One turning vector, and how many steps it has turned
The counts run from 0 to 265.
[  1 -13  -8   0   3  -5  -5  -2   7  -6  -3  11  -6   6  -7  -6  10  -2
   3  -2 -14   9   2  -7  -3 -12   0   2   6  -8  -8  -3  -1 -10  -1   3
   5  -5  -4   6  -3   7   3  -2   0   4 -25   1  11   1   2   5   8]
167
[  0   0   4   3   1  -3  -4  -6   6  -1   5  -9   7  -4  -4 -13   8   0
   7  -2 -16  10 -16   1  10 -16  -9   2   4 -16   6   9   1  -4   0  -9
   5   0 -10   6   1   1   2 -10  -1  -4  -4   2   6   1  16  -4   2]
51
[  5  -9  -1   2   1  -1  -3  -6  -5  -4  -6   9  -7   1  -4  -6   3   1
   6  10 -16 -10  -3   4   8   4  -5  -2   5 -13  -7   5  -6   5  13  -4
  12   7  -9  10   1   6  -8   2  -6  11 -10  -2   5  -1  12  -5   8]
79
[  6   4  10  -5   8  -3  -2  -8   6  -4  -8   2  -5  -5   0  -9  11   4
   0  14 -13   7  -8 -11   3 -10  -1   0  15  -7   6   4   6  -3   0  -6
   2  14  10   6  -3  -7   0  -6   2  -1  -7  10  -7   1  11  -3  -3]
111
[  0   8   1  -2   0   6  -5  -2   1   1  -8   9   0  -5 -14   0  17  10
   7   1  -3   4   7 -13  -1   0 -12  -5  13  -5   2 -11  10 -14  -3   2
  -1  -6  -2   3   4   6   4   1   2  -3  -2   7   7   4  15  -5  -4]
101
[ -1  -3   3  -7   7  -3  -8   5 -10  -9  -3   6  -6  -1  -2   2   2   1
   2  -1  -5   9  -6 -12  11 -13   5   4   4  -9  -6   7   4  -8   2   1
   5  -2 -13  13   2   6   4  14  -6   8 -16  -8  -1   2   7  13   9]
228
[  6  -3  -3   2   2  12  -6  -7   2   6  -7   9   4   3 -14  -4   7   9
   5   1 -21   3   7 -11   0   7  -8   6  12   6  -3  -3   1  -4  -6  -8
   0 -11  -8   6   2   2   1  -5  -2   7 -11   8   5   8   8  -2   4]
240
[  7   0   4   9   3   4 -13  -5   1  -9  -5   7   0  -7 -16  -6   6   9
  -1  13  -5  -4   1   1  13   3   3  -2  16  -5  -9   7   8  -3  -4   1
   2  -3  -4  11   1   2  -1   1  -1  14  -3   4   7   2   6  -8  11]
83
[  7   1   1   0   6  -6  -7   2   5 -12   3   3  -4  -3  -4  -7   4  10
  -1  11   5  -4  -4  -2  14   0  -7   0   9 -13  -3   2   4   3   6  -5
  10   7   1  11  -3  -2 -13  10   6  10  -6  -6  14   0  12  -8   7]
218
[ -3  11   1  -5   0   5  -9   0   2  -6  -3  12  -5  -1 -14  -3  20  11
   2   1   1   8   5 -14   1  -2 -10  -3   8  -2  -3 -13   9 -14  -3   2
   0  -3  -4   4  -1   8   0   4   3  -2  -6   6   9   7  13  -4  -2]
102
[  5  -6   7   9   7   3  -2  -4   8  -7  -5  -4   3  -4 -12 -16   0  10
   2   9 -11  -2  -1  -9   3  -5  -3  -5   4 -20   2   7   1  -2  -7  -6
  15  -7   6   5   5  -6   8  -9  -4   1  -4   6  14   1   9  -1  -3]
126
[ -5   2  -2 -12   5  -3   0  -2   9 -14  -2  -8   1   3   3 -12   5  13
   3   3  -6  10 -10 -12   5  -8 -11   6   1  -9   1   1   2   1  -2  -4
  18  -3   0  11  -4  -4  -4  -3  -5  -1 -13   2   7  12   2  -3   3]
202
[ -2   0  -4  -4   2   3  -3  -4   8  -1  -4  10 -10   3  -6  -7  13   7
   1   5 -12   3   0 -17   0   4  -9   4  -3   0   2  -3  -6  -6   3 -12
   5   4   2   3  -5   4  -3  -6   6  -2 -18   9   7   2  12   2 -12]
106
[  7  -1   9  -3  -7 -12   4 -14   7  -4  -5   5  -2  -5  -6  -5  18   0
  16   9  -8   0  -8   0   3  -3  -4  -1  13  -9   4   8   8 -12   3   4
   1   2   2   0   4   0  10  -7   4   1  -6  10  -1  -3  12  -9  -4]
251
[ -4  -6  -6  -6   1  -8  -2  -7  11  -6  -8   3  -6   1   6   1  11   3
   6   4 -11   8  -8  -9  -1  -8 -11   9  13   4   1   7   5 -15   2 -12
   5   9   0   3  -8   0  -1  -2   2   4 -20   6   6   5   8   1   2]
246
[  4   2  10  -4  -5   0  -5   0  -5   1   3  -4  -1 -12 -12  -8   5   8
   7   1  -7  -3   6  -2   7  11  -9  -8  13  -7   6   4   7   0   1  -1
   3  -5  -6  19   9  -4  -7   8   2  10  -7  -6   9   1  18   0  -3]
144
[  3  -1   4  12  -1   2  -7  -9   3  -8  -8   8   1  -4 -18 -11   9   7
   1  13  -9  -6   2  -2  12   4   4  -4  13  -5  -9  12   4  -1  -1   1
   3   0  -2   6   4   3   2  -4  -2  13  -2   8  10   0   8  -9  10]
82
[  1 -11   6   3   5  -4   3  -6   9  -5 -14   8  -4   1  -2  -6   7   3
   9  10  -6  -5   9 -10  -8  -4  -7  -6  16  -9   1   0   7 -12   1  -4
   3   1   4   3   2  -3   9  -1   0   7 -13  14  14  -2   6  -1  -1]
171
[  4  -1   4  -5   4   0  -2   1  -2 -17  -3   9   4  -6 -12   3   1  22
   1  10  -7   3   5 -15   5  -2   1  13   3  -9   0  -7   6  -4  -5  -6
  15 -10   5  10  -3   3   2   0  -3   1  -7  -1  -3   4   2  -3  -2]
198
[ -6  -4   5  -3   0   1   0  -1  -5  -2  -9   1  -7  -8   0 -19   7   0
   3   5 -14   4  -6  -7   8  -2  -8   0   6  -5   9  12  -1  -5   0  -6
   9   6  -2   7  -5   7  12  -4   4  -4 -13   2  10  -2  13   8  -8]
186
[  5   0  13   4  -4   1  -3   0  -9  -2  -3  -2   0 -21  -1  -8   5   7
   4   6  -8  -2   2   5  11  -4  -5  -1  13 -17   7  -5  10  -3   1  -5
  10   9  -3  10   3   4   0   3   1  -2 -11  10  -1  -3  16   4 -10]
189
[ 10  -3  -2   4   2   6  -6   1   3  -2  -8   9  -6 -11  -6  -3   9  11
  -2   8  -2  -2  -1 -12   3   3  -5  -3   0 -10   1  -6   0 -14  -3  -9
  17   1   8  -1   1   4   4   2   4  -2 -10   1  11   2  21   8 -14]
260
[ 12   3   7 -15   7   1  -9  -3   1   3   4  -1  -4   4  -4  -3   3   1
   4  -2 -11  10  -9 -11   4  -3  -3   2   8  -4  -2   0  -2   5   4   3
   1  -8  -9  19   6 -11  -5   8  -1   9 -14  -3  -4   6  13   1   8]
69
[  3  -4  -2  -8   0   3  -9   0  -6  -4  -7   8 -12  -9  -5  -9  11   8
   2   4  -3   3   1 -15   1   2   1   2   2  -9   0  -7  -2  -8  -8   9
   9  -9  -2  10   2   7  14   2   4   3 -21   1   3   0   1   6  -4]
28
[  8  -1   2  -4   8  -3  -8  -9   0   3  12  -1  -2  -8  -4   4   6   4
   3  -1 -12   9  -8  -8  -4 -13   0   1   8 -17   0 -14   0  -6   2  -3
  -1   1  -6  13  12  -2  -1  -1  -2   6  -6  -6  -1   0  16  -9   9]
209
[  7   1   1   0   6  -1  -4  -7   2  -8 -18   3   6   7   2  -2  14   4
   3  12  -4   6  -6 -12  14  -8  -2   1  14  -7  -5  16   6  -5   7  -5
  11   4   0   1  -5  -1  -1  -1  -9   9  -1  -1  -1   7   8   0   6]
156
[  1   0   0 -12   0  -2  -2  -4   5 -10   3 -11   0  -1   4 -12   1  12
   7   1  -7   6  -8  -6   2  -4 -13   8   1 -12   1  -2   2   2   1  -3
  18  -5  -4  17  -1  -6  -5  -4  -5   2 -17   3   4  10   2  -3   4]
203
[  4  -8   4   4   3  -4   1  -4   8  -8 -10  13   3   8   3  -4   9  -1
   7   5  -7   5  -2  -1   0 -10 -13   3   8  -3  -2  10   2 -15  11 -14
  12   4   0   1  -5   0   4   0   0   8 -12   3  12   2  14   7  -1]
16
[ -9  -2   9  -1  -3  -1   0  -1  -8 -10  -6   1  -7 -11  -2 -23   9   4
   1   3  -9   4  -2  -2   9  -2  -5   0   6  -8   8  11   4  -3   3  -2
  11   6  -2   9   0   5  10  -4   5   0 -15   7   8  -4   8   8  -9]
187
[  1   2  -2   0   1   7 -12   0  -3  -3  -4   9   2   6 -12  -9   7   5
   8   2 -16   5   5   1   5   2  -6   1   8  -3  -8  -6   3   3   1   1
  -1  -6 -14  15  -3   8  -9  -2  -6   7 -11   8   3   8   4  -7  11]
238
[  0  -7   1  -1   5  -3   0  -8  -6 -10   7  14  -5  -3  -4  -5   5   9
   3   0  -9   2   4 -10  -1   1  -5   5   2  -8   2  -6  -6  -2  13  -6
   9  -3  -2  11   9   2   6   1   5  15 -11 -14  11  -8   8  -5   8]
213
[  3   4   3  -4  -6  -5   5  -5  -8 -12   6   9  -4 -17 -11   2   5  16
   0   3  -6   2  -7  -4  12  -4   1   9   6 -10  -3  -8   6  -7  -3   8
  16   2   4   4  12   7  10   1   3  -2  -7  -4  -4   1  14  -3   4]
118
[ 13   5  12  -6  -2  -6  -7  -7  -2  -8  -1  11  -4  -8  -7  -5  17   1
   8   8  -4   7 -10   7   1  -8  -5   2  13 -11  -2  -6  10 -12   4   9
   1   0  -5   9   1   6   5   0   2   1  -1   2  -3  -1  15  -9   5]
253
[  3   7  12  -8   8  -3  -4  -6   3 -10  -6   4  -5  -2   1 -14  12   2
  -2  10 -10  12 -11  -5   8 -13  -1   4  14  -4   3   2   7   0   3   0
   2  12   5  10  -3  -5   3  -5   2   1  -9   8  -6   1   8  -5   4]
112
[  4  -9   1   4   5  -3   3  -8   0  -2  -3   7  -2  -5  -3  -1   3  11
   5   8  -4  -7   5 -16   5   6  -8  -2   9 -11   5   1  -2  -5   9 -12
  12   3   6   2   8   0   4   4   4  12  -4 -13  14  -6  15  -6  -1]
215
[ -4  -2   1 -11   3  -3   2  -2   1   0  -7  -3   0   6  -5 -14   7   4
   8   1 -14   4  -3 -11   7   4 -12  -4  12  -8  13  13  -3   4   7  -2
   2  -3  -5  12  -2   1  -1   0   4   4  -6 -12  12  -1  14  -8   5]
141
[  7   4   7  -3  -1   9  -4  -3  -2   6 -10   8   2  -6 -11  -1  13   7
  12   2  -6   1   8  -8  -2   4 -13  -5  13  -6   5 -12   9 -12  -2   1
   1  -9  -7   5   6   6   7   0  -1  -1  -2   7   4   2  16  -4  -4]
100
[ -4 -11  -2  -4   1   0   1   2  -8   2 -14   3   0   2   4   0   2   1
  10  -4 -13   2  -3 -15  10  -5  -5   0   4 -10   0  11  -1  -5   9  -4
  13  -2 -12   4   5   7   7   9 -10   7 -15  -3   3   3  13  12   0]
230
[  6  -2   6   1   6   6   3   1  -4  -2  -1  16   9   1 -15   0   0  10
   4  -1 -22   4   2  -9  10  -3  -5  13   1  -5   4  -5   1   2   2 -10
   9  -7  -5  -1   5   5   4  -6  -1  -5  -7   4  -4   1  14   1  -3]
195
[-10  -8  -2   0  -4  -4   3  -2  -7  -4 -14   2   1   4   0  -5   6   3
  12  -1  -9  -1   0 -17  10  -5  -6  -3   3 -12  -3  14   1  -6   9   2
  12   0  -9   2   5   9   8   3  -9   7 -16   2   6   0   9  11  -3]
231
[  3   5  -3  -9   4   8 -11   4   0   0  -1  13  -9  -2  -5   0  11   8
  -1   1  -6   6   0 -10  -2   1 -12   4   2  -1  -2 -18   0 -10   1 -11
   6   2  -7  11  -7   8  -7   3   3  -1 -16   4   5   6  13   2  -4]
104
[ -1   1   5  -8   4  -1   2  -9   0   5  -1   2  -6   3  -6  -4   6   2
   5  -6 -15   7  -6 -20   4   0  -2  -1   5   2   0   7  -3  -1   4   4
   2  -7  -3   7  17  -8  10   3  -3  11 -15  -3   1   4  16   6   4]
71
[  9   4  10  -4  -6 -10  -2 -11   3  -9  -3   7  -4  -7  -9  -6  19   1
  11  10  -1   3  -6   2   2  -6  -2   1  14  -9   1   2  11 -13   3  10
   0   0   0   6   2   3   7  -4   6   1  -3   6  -2  -3  11  -8   2]
252
